(in the rows, 128 means zero)
name the system of each run
run 1, H (11 x 26)
[[120 144 160 142 140  98 161 127  82 163 133 173 117  89 154  84  91 113
   90 161  96  99  92  94 139  95]
 [122 111 148 101 121 168 108 113 149 141  77 151  96 191  70 168 162 132
  127  85 121 131 108 133 173 152]
 [186 155  93 126 172  99  90 111  78  64 141 108 144 121 145 134 141  90
  105 147 132 133 142 149  90 140]
 [132  69 172 127 110 132 169 186 129 135 137 162 121 128 132  93  78 108
  119 175 135 134 140  89 176 121]
 [ 87 164 137 110 161 187 101  94 121 154  72 164 136 169 151 159 133 125
  113  88 102  87 135 150 120 116]
 [182 154 131 133 142  74 127 120  87 111 146 116 100 102  80 117 174 109
   73 151 109 150  72 126 136 136]
 [142  55 129 113 117 148 111 140 136  85 137 159 118 188 122 138  97  89
  176 131 165 131 171 113 159 157]
 [123 162 133 119 182 152 124 128 101 142  76 129 174 100 184 124  74 124
   72 139  93 120 136 126 100 103]
 [133 131 167 133  94 117 156 152 115 155 133 155  72 144  83 127 198 123
   84 142 110 101 107 128 181 117]
 [142 121 107 106 185 126  74  80 103  86 135 163 131 190 121 142 120 106
  170  94 164 145 116 138 113 167]
 [166 119 142 136 132 145 136 159 132 102 108 100 145  64 132 126  83  81
   71 180  97 163 141  99 135 126]]
run 2, Z (11 x 26)
[[153 223  97 153 134 129 107  77 104 156 138 113 136 171  95 123  96 116
  109 112 101 162 126 152 126 130]
 [141 100 121 130 144 127 149 128 114  53 145 107  96  94 104 145 127  75
  159 140 144 155 112  58 144 173]
 [115  25 164  99 118 144 110 178 150 141  97 152 148 110 162 120  97 155
  120 133 126 105 135 142 126 108]
 [110 202 131 144 118 128 143 126 110 190 107 127 117 154 135 134 181 166
   93 114  98  87 134 165 129  94]
 [162 179 101 125 147 107 105  68 118  82 172 147 128 157  89 115 139  71
  131 138 156 171 125 129 126 158]
 [120  62 149 144 141 164 132 155 136 111 131 111 118  88 134 140  48 105
  166 131 116 161 103  79 147 145]
 [101  88 138  89  93 126 144 156 121 141  79 130 128  98 143 130 175 176
   85 120 104  52 137 131 119 103]
 [173 194 122 150 140  84  90 111 119 164 129 155 127 197 134 126 158 129
  115 138 138 130 142 191 133 115]
 [109 165 133 136 170 172 165 105 123  99 173 120 121 137  97 124 103  81
  143 129 140 196 102  79 146 158]
 [115  38 129 109  82 153 102 136 148  89 121 116 129  55 123 139 101 111
  129 120 100 101 128 117 111 126]
 [139 136 137 136 121  71 129 149 101 189  66 155 119 144 172 126 133 182
  115 129 115  66 124 140 137  98]]
run 3, F (11 x 26)
[[130 144 126 151  98  88 144 119 156 141 175  99  86 124  75 132 200 160
  165 117 150 155  81 139 137 145]
 [123 128  80  96 121 139 102  86 132  89 115 155 171 160 156 121  70  93
  155 121 152 107 192 115  99 139]
 [152 114 147 171 148  88 146 171 122 146 113  79 107  52 148 143 111 155
  140 146 109 153  72 100 133 129]
 [101  98 105  86  79 129 155 145 137 128 135 136 137 196 110 111 169 179
  146 109 173  92 176 137 137 135]
 [141 190 122 164 202 119  93  99 125 145 134 128 156 124 182 135  92 121
  152 129 133 169 109 157  89 122]
 [133 107 104 124  62  97 168 126 168  95 137  97  99  91  72 128 155 123
  153 138 146 142 124  70 150 161]
 [113  94 113 118 138 129 106 137  86 139 111 150 161 153 193 118  59 153
  149 111 123  75 166 141  99 106]
 [153 159 149 150 158  91 142 158 167 156  99  93 112 111 123 154 193 173
  131 142 150 176  83 134 143 143]
 [104 129  80 107  92 152 146 101 119  94 199 125 153 182 103  92 111 118
  157 114 162 126 182 125 112 139]
 [129 130 140 164 161  94  93 113 153 140  93 141 121  55 190 157 100 118
  173 131 115 124  93 116 103 124]
 [143 107  99  97  68 103 176 163 136 132 102  86 134 155  77 110 138 185
  106 133 140 128 152  96 158 145]]
run 4, J (11 x 26)
[[142 152 150 160 106  71 151 136  95 160 192 155  99 102 121  83 168 123
   95 167 115 107 102 150 133  93]
 [132 106  98  97 125 147  69  73  98 101 117 151 130 193  91 141  83 108
  145  75 119 116 132 135 126 150]
 [154 134 162 137 180 117 136 146 158 117  88 122 132  56 147 138 120 107
  102 168 124 184  83  94 136 140]
 [150  94 131 133  70 118 151 170  72 138 168 128 110 166  98  92 124 133
   91 145 108  87 159 139 156 102]
 [ 99 137 140 101 211 154  89  88  99 131  91 179 137 159 158 146 117 130
  135  85 125 112  93 136 108 133]
 [167 169 137 156 104  86 133 111 158 138 157 120 112  83  77 104 142  97
   92 166 117 189  83 121 145 131]
 [148  53 114 106 108 149 104 147  76  77 126 132 120 156 124 139  87  92
  129 120 114  76 175 118 134 134]
 [113 129 169 115 200 114 144 142 131 173  80 161 145 116 162 112 113 175
  107 131 132 151  62 113 135 122]
 [162 185 121 156  92 132 127 118  94 135 174 110  98 158  70 123 162  91
   76 135  95 127 140 159 149 115]
 [123  63 131  99 160 125  74  93 113  75 134 185 133 119 154 132 100  86
  163 119 146 109 114 123 104 144]
 [146 134 147 138 117 107 165 151 149 173  84 111 122 108  93 114  84 158
   96 147 106 176  82  80 176 131]]
run 5, Z (11 x 26)
[[115 165 142 140 165 119 174 146  67 138  95 153 111 118 192 136 134 112
  115 150 112  64 140  90 133 109]
 [163 107 145  99 125 124  95 126 136 126 159 138 130 163  53 106 170 134
   74 127 137 170  95 183 143 137]
 [100 164 144 166 136 181 127 106 143 132 108 155 106 126 164 164  81  54
  169 127  99 112 155  97 144 125]
 [138  86 128  87 131  98 133 130  69 103 142 120 130  88  87  92 132 151
   58 128 103 113  69 118 113 124]
 [159 127 146 144 108 131  93 141 172 154  57 153  96 181 132 183 136 105
  155 127 124 117 163 141 177 138]
 [112 163 147 117 191 151 167 131  57 115 173 146 148 124 148  86 132 111
   69 150 122 125 115 119 113 109]
 [139  91 145 138  75 140  78 106 183 133 132 133  90 117  58 156 141 104
  138 106 105 152  97 152 154 141]
 [117 142 123 119 162 124 143 113  71 119  80 165 137 127 187 125  69 102
  122 133 111  70 149  76 126 119]
 [175 100 150 121 133 115 116 166 115 131 134  93 108 139  66 135 178 157
   70 131 116 161  86 166 151 133]
 [100 156 151 135 125 166 130 106 160 127 117 198 115 157 161 143 126  53
  157 144 137 104 178 116 153 127]
 [129 111 136 122 157 133 112 120  62 131 175 113 138  96  98  95  95 144
   72 111  83 136  56 146 102 109]]
run 6, A (11 x 26)
[[105 116 146 111 103 173 161 167 199 167  91  93 142 142  97 139 143 181
  119 120 136 171 133 125 159 138]
 [118 186  97 164 156 132 118 122  85 134 161  87 146 123 182 142 136 148
  149 109 118  98 155 169  73 105]
 [132  99 112 115 100  71 121 101 192 109 152 133 125 105  94 110 147 145
  183 126 179 175  95 107 126 160]
 [133 104 106 141  95 187 131 170 134 127  96  63 147 140 139 159  65 133
  136 120  99 127 194 123 137 125]
 [114 137 152 165 141  78 156 161 130 167 153 111 103  76 166 128 187 180
  152 138 134 112  84 143 110 107]
 [116 144  84  95 116 149 120 101 166 132 132 113 173 199  94 115 119 170
  150  96 171 172 155 149 117 152]
 [136 117 117 178 139 139 115 140 119  83 152  79 112  63 166 168 103  86
  179 136 115 126 141 114 104 133]
 [120  98 127 112  57  83 159 152 185 169 108 115 138 100 108  96 138 197
  117 139 136 128 123 119 140 116]
 [120 144 114 151 174 165 116 147 100 151 121  95 131 195 164 171 114 167
  179  85 134 124 152 161 120 131]
 [137 145 119 137 135 100 144 123 165  90 179  86 141  58 119 118 183 124
  132 158 162 183 106 129  97 142]
 [105  97  90 125  44 141 117 115 156 147 130 118 144 151 119 117  62 145
  168 103 117  97 183 130 122 118]]
run 7, T (11 x 26)
[[108 112 104 138  91  75 166 117 127 141 162 153 130 129 144  79  69 144
  191 138 156 115 136  77 129 128]
 [144 124 132 132 177 149  98 162 120 163  86  82 143 174 137 169 140 200
  127  90 123 150 113 180 125 128]
 [118 176 118 123  95 130 167 114 166  94 172 125 135 101 122 112 210  93
  109 164 157 130 171 133 112 128]
 [117  72 108 143 113 130 106 112 110 127 181 119 121 138 112 114  42 139
  199  90 125 141 107 115 122 138]
 [129 152 114 110 141 118 129 142 170 147  33  85 153  99 153 168 161 188
  108 119 125 129 130 135 109 134]
 [132 162 122 170  96  95 165 146  99 133 218 127 115 140 139  92 165 114
  136 165 145 106 165 148 126 103]
 [115  65 127 102 147 158  90 118 160 113 130 131 133 172  96 147 106 149
  185  82 158 171 103 136 135 164]
 [108 186 101 124 115 149 156 123 151 128  99  67 170  60 144 131 130 147
   81 136  98 128 153 119  86 113]
 [140 113 124 175  91  55 126 134 109 147 183 145  76 133 139 123 153 139
  199 132 143  88 116 138 136 120]
 [144 112 109  83 166 147 113 139 158 118  93 120 185 196 125 123 107 170
  127 116 173 183 150 146 127 156]
 [103 165 136 164 108 180 162 143 138 124 176  63 115  63 124 144 168 112
  109 133  93 132 136 140 110 111]]
run 8, J (11 x 26)
[[133 140 116  93  98 131 119 113 143 128  93 127 110 196  68 150 204 154
  105  97 134 113 137 153 151 146]
 [129 165 119 147 173 141 111 107 141  99 155 138 165  92 190 118  84  73
  145 162 140 158 155 130  85 121]
 [116  59 147 137  77 114 158 164 141 145 150 111  79 123  75 127 143 168
  161 113 129 130  89 107 169 141]
 [113 177  97  89 138 156 130 107 115 119  59 126 173 133 161 136 120 128
   76 122 109  85 180 121  99 117]
 [156 130 152 184 155  78 105 152 138 158 188 127 105 123 148 127 150 143
  178 143 153 166  88 175 124 118]
 [102 120 102  76  89 176 160 102 138  85 124 127 132 169  63 122 131 104
  118 111 140 129 161  84 149 162]
 [116 121 149 162 152 134 109 144 139 147 105 119 139  41 203 146  94 130
  133 139  94 110 112 137  94  95]
 [152 135 109 120  88  62 159 137 115 148 134 128 103 188  81 112 184 176
  133 127 161 116 131 123 161 142]
 [114 148 119 117 177 208  89 107 132  97 133 115 178 138 150 146  92  92
  120 109 124 158 159 160  89 130]
 [118 108 169 161 100  83 163 146 166 148 148 151  76  72 127 121 162 125
  164 158 141 131  85  94 158 126]
 [122 131  68  91  88 142 131 111  84 117 103  92 159 164 107 120  87 158
   96  92 103  86 174 121 107 125]]
run 9, T (11 x 26)
[[ 98 155 158 129 160 146 156  95 140 100 176 157  96 103 104 126 189  78
  140 135 151 159  82  98 137 148]
 [129  99  88 101  76 132  92  88 104 127 113 131 148 135  90 108  43 133
  107  92  87  99 134 119 114 124]
 [157 147 153 161 174  98 122 158 142 133  60 123 111  86 199 180 145 115
  145 157 125 119 128 119 132 127]
 [145 112 138 103 112 100 176 161  89 131 174 148 123 176  80  65 157 143
   78 155 148 132 125 126 159 125]
 [ 84 109 157 127 148 225  86 106 160 131 124 155 131 146 135 164 100  90
  154  92 111 132 137 152 129 129]
 [136 180 101 116 138  76 146  83 109 105 105 112 129  55 110 115 135 122
   90 138 110 133  78  76 103 138]
 [168  83 132 153  73  96  98 163 113 155 115 149 103 165 139 135  95 123
  141 141 109  79 170 154 159 109]
 [120 127 167 103 224 154 158 155 132 108 111 145 144 145 157 132 157 129
  121 150 175 175 107 111 138 151]
 [103 142 130 125  68 168 132 101 119 146 172 124 118 116  60 103 132 114
   67 110  75 116 113 142 130 105]
 [120 126 115 132 147 103  90  80 135 106  84 173 113 115 175 167  99  91
  196 114 134  92 128  96 116 145]
 [200 130 125 125 147  79 133 173  94 136 107  92 150 128 114 105 111 160
   56 163 118 162 111 136 139 124]]
run 10, H (11 x 26)
[[129 114 128 118  76  94 173 123 165  95 120 140 110  63 112 113 138  83
  126 173 137 127 132  55 148 144]
 [127  99 107 116 117 154  90 139 105 160 111 118 153 204 132 133  72 179
  139  83 114 103 159 173 122 115]
 [134 186 150 140 178  97 164 144 139 126 106 119 121  68 166 141 202 128
  111 166 143 143 102 114 119 129]
 [111 101 120 117  68 155 131 108 133 124 206 147 124 180  62  86 110 112
  136 113 136 140 143 139 143 129]
 [130 115 129 145 181 124  89 118 122 120  72 116 127  76 186 178  93 128
  170 108 106 117  99 115 102 135]
 [143 148 114  99  58 103 177 141 154 135 110 115 148 130  86  91 154 145
   60 164 128 125 165 112 146 124]
 [120 106 144 158 180 142 103 152  86 144 174 131 107 185 165 150 142 149
  191  97 147 115 120 176 120 124]
 [111 168 133 106 140 127 154  83 180 105 113 147 155  56 123 103 125  93
  101 159 134 173 104  76 119 142]
 [143  83 114 150  61 151 101 148  97 146 148  95  99 160  91 146  97 137
  134  97  81  87 153 160 144 112]
 [129 143 119 102 189  65 138 125 134 115  71 149 143 111 188 137 166 163
  151 138 174 116 112 103 106 145]
 [140 152 139 143  94 173 145 145 159 150 185 106 145 159  79  96 118 113
   87 148 123 187 153 160 150 118]]
run 11, B (11 x 26)
[[122 111 121 164 129 111 134 131 130 104 163 107 133  33 177 121  82  99
  164 153 120 129 124  99  96 118]
 [ 96 109 115 126  58 102 168 156 167 180 107 104 131 121 132 116 139 208
  153 116 134  96 144 123 132 113]
 [107 175 113 141 180 153 110 121 128 137 161  98 170 134 173 137 158 161
  137 109 139 142 139 194  68 113]
 [125 151  94 148  67 111 146  94 163  97 196 100 131  77  91 101 125  96
  145 147 137 156 141 108 109 136]
 [ 95  74 110 119  97 142 135 150 122 140 127 127 160 123 175 107  51 160
  157 117 123  84 172 120 104 107]
 [113 163 124 161 152  94 133 131 160 154 107  89 125  64 173 158 167 181
  170 120 134 132  97 134  95 123]
 [129 167  95 130  71 131 152 137 152 134 185  88 159 155 102  96 164 151
  107 141 146 140 187 169 111 115]
 [ 85  96 114 130 143 161 113 102 124  98 199 127 153  94 152 111  74 111
  181 107 137 135 123 128  81 126]
 [110 146 102 137  66  95 154 119 176 153  73  99 137  52 146 128 105 155
  137 134 104 105 142  89 116 119]
 [132 136 111 153 130 102 129 169 104 152 162 100 143 162 181 124 162 183
  155 126 149  97 167 188  98 101]
 [102 138 107 122 136 143 138 102 184 101 183  91 158  92 104 115 147 141
  157 123 166 197 109 130  94 155]]
run 12, A (11 x 26)
[[117 162 161 139 145 132  91 103 180 203  96 177 148 143 144 122 109 146
  114 120 117 155 102 174 132 104]
 [135 194  81 128 148 120 162  95  72  78 125  94 112 143 109 147 149 105
  137 114 133 120 136  76 127 163]
 [162  28 144 106  98 102  69 145 143  99 148 149 134  99 113 115 127 114
  107 143 128 120 123 168 114 121]
 [104 169 162 159 130 158 183 155 149 183 103 154 120 165 157 125  89 120
  140 151 127 136 154  92 178 119]
 [104 142 119 103 170 144 123 106  70 112 143 100 127 104 106 133 178 162
   88  86 106 109  72 144  87 128]
 [172 136 110 124 103  83  70  88 182 117 118 178 146 151 133 125 125  82
  145 156 161 142 165 156 126 137]
 [119  92 134 137 128 147 187 164  75 108 139 104 103 118 115 121  68 118
  137 133 111 125 123  49 164 142]
 [115 115 172 113 126 149  96 143 159 166 102 141 127 109 130 141 193 160
   78 117 102 107 104 195 121  96]
 [134 212  95 132 164  92 148  87 106 130 137 156 149 182 155 103 111 117
  156 138 167 136 152 109 121 141]
 [135  58 129 114 119 150 102 118 113  69 158 107 100  88  66 143 125  95
  130 108 112 142  87 110 129 155]
 [136 132 153 131  91 122 133 160 172 166  70 157 146 117 177 128 118 119
   97 168 114  94 188 136 145  96]]
run 13, B (11 x 26)
[[165 146 111 162 148  85 156 176  47 127 158 101 121 161 170 120 123 140
  143 153 139 101 163 129 128 116]
 [112  56 144  96 128 140 118 143 192 105 144 111 137 103  95 131 168 161
  148 114 163 177  91 139 125 156]
 [ 83 201 145 146 117 194 159 108 142 169 122 142 144 127 145 117  97  98
   93 134  86 120 159 124 131  96]
 [145 110  89 127 120  53  97  94  61 101 158 128 100 109 121 122 141 143
  152 105 124  75  92 130  93 129]
 [157 114 120 117 116 121 117 150 208 131  80 120 169 150 146 136  99 140
  150 154 170 182 180 129 142 149]
 [ 96 140 157 162 162 175 191 173  74 131 177  86 102 102 142 129 148 133
  120 133 106 121 112 111 132 109]
 [102 104 123  87  72 110  85  73 176 136 132 170 134 111  86 109 164 147
  116 100 128 107 101 162 105 122]
 [150 197  98 161 158 127 120 109 108 140 112 128 156 163 172 133  49 102
  153 134 127 144 169 118 122 128]
 [150  68 120 127 113  93 152 175 106  76 140  74 101  73 114 139 169 144
  134 144 138 115 116  97 124 148]
 [ 86 115 173 115 116 170 131 147 199 189 124 173 157 153 147 108 126 152
  126 136 145 142 144 167 135 100]
 [108 204  98 150 163 132 135  77  67 126 150  96 117 118 114 139 128 129
  131  88  97 122  87 115  98 133]]
run 14, F (11 x 26)
[[116 143 104 140  86 106 165 144 124 148 202  74 139 116 101  87 165 189
  118 125 136 134 125 158 102 112]
 [136 152 116 140 133  95  89  83 152 129 117 190 119 171 165 145 122  90
  199 129 162 109 159 133 127 142]
 [149 112 102 116 146 111 140 133 119 106  96  64 145  84 103 129  74 158
  122 123 120 178  84  75 123 162]
 [111  75 130 137  89 131 149 188 130 125 162 113 123 137 168 131 164 152
  164 140 150  75 188 153 122 109]
 [108 189 133 128 181  97 133  92 148 183 100 169 151 157 153 109 110 168
  150 116 156 162  88 123 125 130]
 [160 135  72 144  82 117 109 114 137  86 164  51 119 113  75 150 143 121
  153 114 127 153 140 135 112 154]
 [117  93 132 115 143 100 150 142 117 105 111 179 140 110 204 110  89 107
  164 160 159  85 160  81 122 125]
 [127 110 136 140 126 117 129 156 151 190 102  83 126 130 107 138 118 218
  140  93 116 163  74 144 140 127]
 [125 179  86 118 124 130 142 119 126  91 153 111 146 171 145 137 190 120
  144 130 170 107 203 147 101 140]
 [137 121 134 153 154  80 114 102 138 136 160 161 135  89 142  97  57 109
  168 147 144 174  74 100 122 132]
 [120  81 101 116  70 142 138 150 154 121  75  71 109 125 103 175 130 163
  163  93 118  97 153 102 143 149]]

runs to name
run 15 (2 x 26)
[[139 113 140 140 100 196 139 174 120 153 141  87 123 194  79 137 112 136
  103 116  98 147 158 153 168 125]
 [ 79 155 147 132 174 128 145 123 126 121 154 155 133  78 201 130 189 124
  141 140 144  92 125 140  83 104]]
 => A
run 16 (2 x 26)
[[121 103  89 106 147 140  66  99 126 108 145 115 181 139 149 126  87 152
  159  88 141 129 143 173  65 130]
 [153 169 117 168  99  94 158 147 189 144 108  62 120  70 124 149 151 146
  137 157 130 173 124 110 134 139]]
 => T
run 17 (2 x 26)
[[102 190 133 118 129 152 209 126 115 115  99 113 110 108 109 132 163 110
   91 143 114 119 133  58 156 142]
 [170  52 132 119 111 114  54 133 116  91 176 152 124 142 113 121 129  96
  129 131 136 118 138 190 114 122]]
 => Z
run 18 (2 x 26)
[[141  74 172 138 163 122 147 202 100 143  78 118  89 124 157 167 152 160
  132 135 121 103 106 112 166 129]
 [120 161 163 105 149 142 130 119 162 157 122 158 123 166  90 128 215 146
   83 123 142 155  97 166 147 129]]
 => B
run 19 (2 x 26)
[[131 155  88 114 107 111  72  64 161 100 149 112 150  81 111 132 157 117
  123 108 122 130 120 170  70 131]
 [156 100 100 142  87  75 139 136 141 120  94 132 115 137 144 134  65 116
  187 143 147 118 164  70 154 148]]
 => A
run 20 (2 x 26)
[[163 123 111 132 157 103  59 131 111 132  97  95 156 104 169 155 124 163
  113 112 107 110 123 192  74 111]
 [146 142 143 134 127 110 194 166 153 116 141 130 112 156 113 116 165 116
  136 177 177 171 148  86 179 154]]
 => F
run 21 (2 x 26)
[[152  49  94  96  92  91 107 141  75 109 133 127 130 178 107 108  97 167
  133 105 138  84 146 135 127 132]
 [133 132 159 139 214 150 123 169 156 131  93 117 148 129 193 167 150 140
  153 141 158 167 129 149 122 138]]
 => F
run 22 (2 x 26)
[[119 130 156 151 107 167 113 127 190 121 203 131 133 105 122 119 162  84
  128 155 138 167 146 177 115 114]
 [ 72 137 100 117 104 134 170  83  96 137 152 144 139 122 120  82  58 138
  147 104 115 103 119  68 118 123]]
 => B
run 23 (2 x 26)
[[173 137 132 137 122  97  60 101 123 132 170 138 130 124  99 114 163 117
   84 132 113 139  99 211 103 107]
 [114 164 133 149 135 138 159  96 133 141 100 162  99 151 119 141  68  88
  174 123 123 146 116  54 176 152]]
 => Z
run 24 (2 x 26)
[[121  45 136  77 115 101 143 153 167 106 138 164 160 130 137  85 136 156
  142 156 189 137 141 122 127 138]
 [ 84 177 145 161 146 200 158 133 132 187 138  95 140 137 128 134  88 156
  124 100  95 161 113 135 133 110]]
 => T
run 25 (2 x 26)
[[142 170 105 116 191 104 106 107 138 137  48 115 153 146 161 165 130 176
  145 104 144 144 112 133 104 150]
 [190 131  97 158  99  98 125 142 106  84 197  74 108 135  83 125 144 101
  132 153 142 163 142 138 134 145]]
 => A
run 26 (2 x 26)
[[121 116  90 105 142 131  82 116 141 113  97 112 162 156 168 162 147 169
  165  89 153  99 168 173  80 137]
 [120 174 137 156 135 123 174 142 210 147 145 109 141 121 139 124 147 138
  167 158 174 201 135 114 141 143]]
 => J
